One turning vector, and how many ticks it has turned:
The counts run from 0 to 444.
3.316 -1.255 1.227 -2.968 -2.210 -0.614 0.781 0.098 1.809 0.205 -1.337
 0.260 1.973 -1.657 0.652 3.031 1.865 0.080 -0.980 1.531 2.285 -1.232
 -2.928 2.219 1.118 2.031 1.118 1.519 0.684 1.298 0.473 -0.844 0.664
 1.041 -1.427 -0.766 -> 191
2.109 -2.025 -0.250 -0.859 0.199 -0.986 -1.732 -0.230 0.757 2.119 -0.489
 -0.061 2.846 -1.346 -0.194 1.189 1.762 0.829 0.246 2.029 4.228 0.680
 0.175 0.190 0.394 1.130 -1.810 1.267 1.494 0.844 -2.222 1.108 1.206
 3.203 1.025 -1.302 -> 151
0.485 -0.484 -1.022 -1.168 -1.599 -0.998 1.750 -1.825 -1.225 1.639
 -1.730 -0.240 0.168 -2.516 0.863 1.398 1.082 1.083 0.982 3.483 2.801
 -0.148 -1.189 -1.292 0.203 1.030 2.874 1.906 -1.656 1.495 -1.584 2.260
 0.873 1.557 1.554 -0.603 -> 332
-0.219 -1.928 1.940 1.934 -1.010 -2.162 -1.112 -1.657 -1.540 0.068
 -0.440 -0.287 -0.053 -1.873 0.102 4.215 1.284 2.050 0.767 -0.453 0.863
 -1.820 -0.581 0.938 -1.479 -0.659 3.503 0.995 -1.355 0.134 -0.900
 -1.976 0.192 0.899 2.925 -2.714 -> 53
-0.333 -2.050 1.676 1.785 -1.859 -2.214 -2.402 -1.200 -1.847 -0.535
 -0.591 -0.611 -0.539 -1.235 -0.277 4.327 2.040 2.147 1.050 -0.238
 -0.022 -1.540 -0.666 -0.415 -0.927 -0.393 3.160 0.293 -0.979 0.860
 0.144 -0.703 -1.063 0.677 2.141 -2.690 -> 52
2.242 -1.523 1.179 -2.646 -2.104 -2.812 -1.723 0.455 0.646 -1.300 -0.200
 -0.752 0.173 -2.849 0.399 3.705 0.648 2.741 -1.606 2.119 1.496 -0.388
 -2.560 0.922 0.012 0.742 -1.251 0.483 0.825 0.731 -0.806 -1.279 -0.603
 0.619 0.974 -0.934 -> 200
0.653 -0.397 -0.703 -2.281 -1.592 -1.365 -0.278 -0.797 2.172 1.187
 -3.070 1.355 -1.328 -2.037 0.516 2.730 0.074 0.670 -0.987 1.353 3.900
 -1.857 -1.082 -0.752 -1.254 0.896 0.955 2.583 -0.821 1.635 -0.092
 -2.132 1.558 0.010 -0.340 -0.880 -> 196
0.306 -0.185 2.122 -1.786 -1.914 1.313 0.383 1.775 0.889 3.156 0.978
 0.806 0.593 0.899 0.661 4.494 0.509 2.611 0.350 0.981 0.622 -2.069
 -0.118 0.555 0.062 0.100 2.267 1.493 -0.144 1.153 -1.990 -2.208 1.163
 1.074 0.785 -1.300 -> 368
0.921 -0.877 0.087 -1.176 -0.478 -1.018 -0.660 0.050 -0.224 2.736 0.486
 1.653 -0.855 -1.823 -0.909 3.671 1.381 2.019 0.907 2.975 0.517 -0.095
 1.381 -1.547 -1.517 -0.805 1.686 0.955 -1.750 0.513 -2.073 -0.105 1.194
 0.239 4.048 -1.234 -> 354
1.072 -2.364 -0.949 -1.395 -0.506 -2.939 2.018 -0.124 0.781 1.189 -4.134
 1.496 0.962 -0.940 1.300 1.805 -0.211 1.867 0.289 -0.218 0.761 -1.873
 -0.471 2.695 -0.468 -1.233 0.512 1.757 -0.278 3.970 -0.503 0.251 1.558
 1.329 -0.026 -0.075 -> 0
2.605 -2.064 0.264 1.023 -1.656 -3.396 -0.673 -1.337 -1.143 -1.146
 -3.018 1.753 0.801 -3.271 1.432 2.352 1.115 2.199 0.930 0.242 1.407
 1.037 -0.111 1.051 -0.583 -0.668 -1.343 -0.224 1.205 2.929 -1.163 0.444
 0.620 0.877 -0.746 -1.602 -> 9
-0.051 -1.250 -0.663 2.115 0.360 -2.594 -3.581 -0.863 -1.418 -1.352
 -2.602 -0.680 0.486 -1.522 0.297 3.371 2.608 3.672 0.482 0.415 1.168
 0.455 0.016 -1.740 -0.926 0.570 0.716 1.337 0.283 1.692 -2.007 -0.647
 -0.189 0.541 0.729 -1.097 -> 28
1.158 -1.789 -2.284 1.222 0.409 -0.935 -1.087 0.554 -1.500 -1.603 -1.152
 -1.332 2.640 0.668 0.489 2.536 1.609 3.595 1.249 0.445 2.805 0.042
 0.366 -0.585 -0.296 -0.316 1.320 1.703 2.377 1.106 -3.106 0.523 0.752
 1.845 1.253 -0.267 -> 287
-0.149 -0.943 2.321 1.015 -2.517 -0.612 -2.162 1.277 0.218 2.943 0.300
 1.298 -1.991 -1.157 0.845 3.762 0.990 2.402 0.750 1.724 1.535 -0.825
 0.859 -0.951 -1.055 0.589 -0.622 -0.876 -0.336 2.879 0.028 -0.505 1.206
 1.139 -0.651 -2.330 -> 384
0.375 -1.947 -0.073 -1.902 -0.700 -0.838 -4.225 1.287 1.264 1.447 -0.676
 -0.707 -0.131 0.988 -1.141 1.844 4.123 1.092 0.883 1.172 2.136 -0.233
 0.887 -1.040 0.152 0.908 -0.934 1.130 1.476 3.237 0.023 -0.194 0.041
 2.751 -0.262 -0.977 -> 414
0.746 -1.282 2.349 -1.107 -2.049 -1.974 0.876 2.984 1.059 3.765 0.643
 0.435 -1.043 -1.088 0.617 4.786 0.753 2.187 0.572 1.180 0.402 -1.802
 0.053 0.389 -0.845 0.216 -0.248 -0.065 -0.940 1.767 0.849 -0.067 0.658
 0.958 1.888 -1.540 -> 377
0.024 -1.106 1.471 1.781 -0.380 -3.055 -0.449 -0.081 0.305 2.044 -2.910
 -0.592 1.825 -2.826 -0.532 2.779 1.901 2.961 0.512 -1.776 1.366 -0.222
 -0.764 1.273 0.956 0.614 -0.971 2.873 0.447 1.259 0.716 -0.460 1.008
 0.669 -1.905 -1.616 -> 14
0.057 -0.617 -0.210 -1.374 -0.328 0.432 0.551 -0.060 -0.355 1.133 0.349
 2.183 -0.896 -0.055 0.639 2.241 1.422 1.494 2.323 1.881 2.789 1.352
 2.615 0.726 -0.294 -1.869 3.222 -0.035 0.408 1.384 -2.492 -0.832 2.417
 2.919 1.336 -1.101 -> 103
2.037 -1.507 2.795 -1.750 -2.663 0.753 -1.132 0.927 -0.468 1.794 1.535
 1.303 -0.285 -0.098 0.556 4.967 1.694 1.524 0.832 2.497 0.358 -0.120
 0.281 0.488 0.900 -1.604 1.317 -0.331 1.182 0.990 -1.786 -1.387 0.037
 1.095 1.167 -1.377 -> 366
0.801 -1.510 -1.061 -2.441 -0.300 0.618 -2.388 -0.505 1.043 1.334 -1.913
 0.326 1.553 0.435 0.561 1.042 2.073 1.947 0.497 3.158 2.426 -0.859
 -1.038 -2.214 0.040 1.279 -0.089 1.814 1.077 2.380 -3.216 1.444 0.127
 3.274 0.097 -0.542 -> 153
0.589 -1.216 0.567 -2.822 -1.694 1.300 1.572 2.134 -0.573 1.226 0.438
 0.533 0.354 0.892 0.311 2.909 3.252 2.565 2.009 2.135 0.689 0.197 0.248
 0.655 1.756 -1.310 3.162 0.259 0.873 2.263 -1.398 0.529 0.336 3.270
 0.007 -0.469 -> 105
-0.225 -2.747 1.345 0.840 -0.082 -1.521 -1.307 -0.462 -1.586 1.510
 -1.176 -0.519 1.721 0.759 -0.545 3.905 0.432 2.560 1.699 -0.249 2.284
 -1.608 -1.222 0.552 -0.535 -2.011 2.016 2.417 0.926 -0.670 -1.363
 -0.206 -0.691 1.382 1.200 -1.784 -> 305
-0.689 -1.553 0.111 2.397 0.857 -1.186 -0.487 -0.056 -0.865 0.219 -0.342
 0.157 1.329 -2.017 -0.319 2.294 1.700 4.778 1.879 -2.188 1.507 -0.559
 0.481 1.035 -0.775 -0.681 -0.346 0.978 1.421 0.932 -1.493 -0.655 1.979
 2.989 0.055 -2.491 -> 274
-0.617 0.059 -0.796 1.306 0.044 -0.702 -1.294 -1.266 0.049 1.110 -3.457
 -1.034 1.151 -0.052 -0.214 3.282 3.054 2.401 0.546 -0.853 1.415 -0.512
 -0.392 -0.664 0.787 1.558 3.691 3.858 -0.741 0.824 -0.784 -1.235 0.780
 0.421 -0.126 -1.107 -> 37
2.058 -2.227 1.857 1.572 -1.352 -2.657 1.336 -0.948 -2.714 1.417 -0.412
 -0.369 1.974 -1.825 -0.113 2.750 0.730 1.140 1.556 0.555 2.830 0.036
 -1.756 1.283 -0.032 1.095 1.905 0.388 -0.549 0.056 0.235 1.821 0.944
 1.535 1.556 -2.029 -> 316
2.605 -2.237 1.509 -3.429 0.279 -0.531 -0.927 -0.834 0.438 1.268 -1.793
 2.182 1.101 -1.336 -0.338 1.670 4.186 -0.130 0.844 1.875 0.334 -0.097
 -1.023 0.757 0.033 1.024 1.380 1.144 0.726 2.371 0.209 1.444 -0.252
 3.327 0.101 -1.334 -> 167
-0.149 -1.624 1.043 -2.115 -1.567 0.497 0.333 2.821 -1.097 1.941 1.530
 -0.675 0.241 0.990 -0.763 3.976 2.985 2.605 1.937 1.262 0.508 -0.005
 0.277 0.366 1.546 -1.445 1.779 0.982 0.926 1.828 0.019 0.755 0.295
 2.675 1.026 -1.021 -> 106
1.431 -2.224 1.300 -0.595 -1.013 -0.643 -2.181 -0.496 -0.194 2.065
 -0.154 1.415 0.221 -2.154 0.389 1.008 2.399 1.231 1.665 2.884 2.261
 1.197 -0.153 -1.167 0.185 0.300 -1.482 -0.787 1.021 2.303 -1.418 2.036
 0.317 3.716 -1.134 -1.985 -> 144
-0.428 -2.263 0.091 -1.191 -0.062 -1.151 -5.452 0.786 1.275 2.065 -0.401
 -0.514 -0.504 0.573 -1.460 2.014 2.894 1.698 0.411 1.096 2.331 -0.800
 1.187 -0.862 -1.515 -0.318 -0.560 1.170 1.076 2.723 -0.700 -0.721 0.088
 2.575 0.703 -1.053 -> 415
2.027 -1.132 -0.919 -0.261 -1.650 -1.373 0.084 -1.321 -1.536 -1.981
 -3.013 -0.783 1.026 0.303 1.574 2.533 2.576 0.859 0.167 1.611 1.729
 -0.957 -0.484 0.022 -0.217 1.430 4.975 1.182 -1.065 3.385 -0.961 0.229
 0.373 1.185 1.647 -0.088 -> 49
0.126 0.143 0.534 1.271 -1.301 0.842 -0.330 1.869 -0.672 2.891 1.337
 -0.256 -0.827 0.085 -1.669 3.430 3.226 3.304 2.303 0.235 1.189 1.006
 1.335 -1.671 0.234 0.150 2.244 1.433 0.005 2.046 0.156 0.181 2.661
 1.172 0.068 -0.910 -> 100
2.256 -2.067 0.487 -3.373 -0.431 -0.088 -1.971 -0.296 0.858 0.099 -1.517
 1.263 0.585 0.194 0.528 3.178 1.007 1.620 -0.895 2.550 1.081 -3.043
 -1.863 -0.730 -1.732 0.191 1.468 1.440 0.773 1.980 -1.964 -0.335 -1.580
 0.780 1.617 -1.039 -> 177
1.858 -0.214 0.623 -1.170 -1.964 0.597 1.331 -0.215 0.574 2.881 -0.719
 2.172 -0.171 -0.496 0.497 2.971 2.533 0.541 0.882 2.599 0.886 0.352
 1.188 -0.215 -0.434 0.627 3.951 0.806 -1.988 3.228 -0.492 -0.440 2.743
 0.490 0.936 -1.032 -> 363
0.993 -1.983 -0.302 0.234 -3.194 -1.328 -1.494 0.041 -1.575 -0.803
 -0.573 -1.273 -0.477 -0.130 -0.131 2.433 1.443 2.899 0.247 -0.199 0.380
 -1.251 0.707 -0.127 0.295 -0.684 -0.242 -0.532 0.427 5.886 1.249 -0.839
 1.115 0.986 0.436 -1.050 -> 248
-0.217 -1.100 -0.899 0.214 1.557 -3.713 0.427 -0.639 0.549 0.156 -3.019
 -0.282 1.914 -1.954 1.268 2.857 0.634 2.875 -0.124 0.245 2.132 -0.262
 -0.370 1.999 -0.873 0.344 0.929 2.451 -0.181 -0.416 -2.534 -0.955 0.504
 1.199 1.713 -0.508 -> 23
2.435 -1.229 1.534 1.308 -3.732 -0.665 -0.100 -0.524 -2.055 -0.210
 -0.824 -1.623 1.679 -0.939 0.156 2.822 3.193 0.443 1.019 0.168 2.708
 -0.143 -1.097 0.451 2.527 1.283 3.368 0.664 -0.719 1.340 0.754 -0.265
 0.809 0.356 0.598 -1.070 -> 57
3.373 -2.069 -0.263 -1.396 -1.957 -1.655 -0.272 0.361 0.157 -0.905
 -1.636 -0.586 1.622 -0.883 -1.281 1.133 2.085 1.329 -0.746 -0.277 3.796
 -1.944 -1.255 0.035 -0.883 1.947 -0.647 0.899 0.778 4.047 1.182 1.552
 0.451 1.331 -0.311 -1.001 -> 444
0.405 -1.735 0.998 -1.455 -1.594 0.739 0.960 1.383 0.252 2.658 -0.398
 -1.109 2.747 1.567 1.442 1.701 0.246 2.063 0.783 1.893 2.754 -1.742
 -1.337 0.241 0.840 0.732 0.508 0.823 1.139 2.618 -1.395 1.080 1.008
 3.702 -0.659 -0.870 -> 129
-1.067 0.303 -0.444 -1.304 -1.147 0.000 3.008 1.628 0.577 2.372 -0.037
 -0.538 -0.014 -2.090 0.384 2.176 1.416 3.107 1.876 0.982 2.025 -1.046
 0.015 1.397 1.166 0.579 2.765 2.101 -1.084 -0.256 -1.083 -0.898 2.737
 2.194 2.192 -1.030 -> 86
0.580 -0.396 -0.512 -1.176 -2.248 0.353 -0.951 1.218 -0.158 2.620 -0.153
 -0.356 -0.923 -0.944 -1.642 3.323 2.942 2.639 1.066 2.460 0.227 -0.544
 0.428 -2.915 0.813 0.159 1.998 2.630 -1.516 1.881 -1.113 0.647 0.139
 0.078 2.128 -0.642 -> 352
0.400 -2.409 0.567 -0.875 1.698 -2.034 -1.698 0.143 0.457 3.468 -1.196
 1.230 -0.130 -2.093 -1.280 2.110 2.340 1.859 1.012 1.543 0.934 -0.727
 0.141 -1.441 -2.159 0.210 -1.397 1.809 -0.831 1.606 -0.402 2.003 -0.386
 2.752 1.909 -1.824 -> 156
2.231 0.507 0.857 -1.096 -2.694 0.686 1.166 1.934 0.564 1.453 -0.128
 0.185 0.941 0.220 2.362 2.812 1.332 1.996 -0.399 2.871 2.335 -0.509
 -0.371 0.011 0.076 2.704 0.909 -0.944 0.166 3.634 -1.375 -0.234 2.156
 1.533 -0.876 -0.652 -> 381
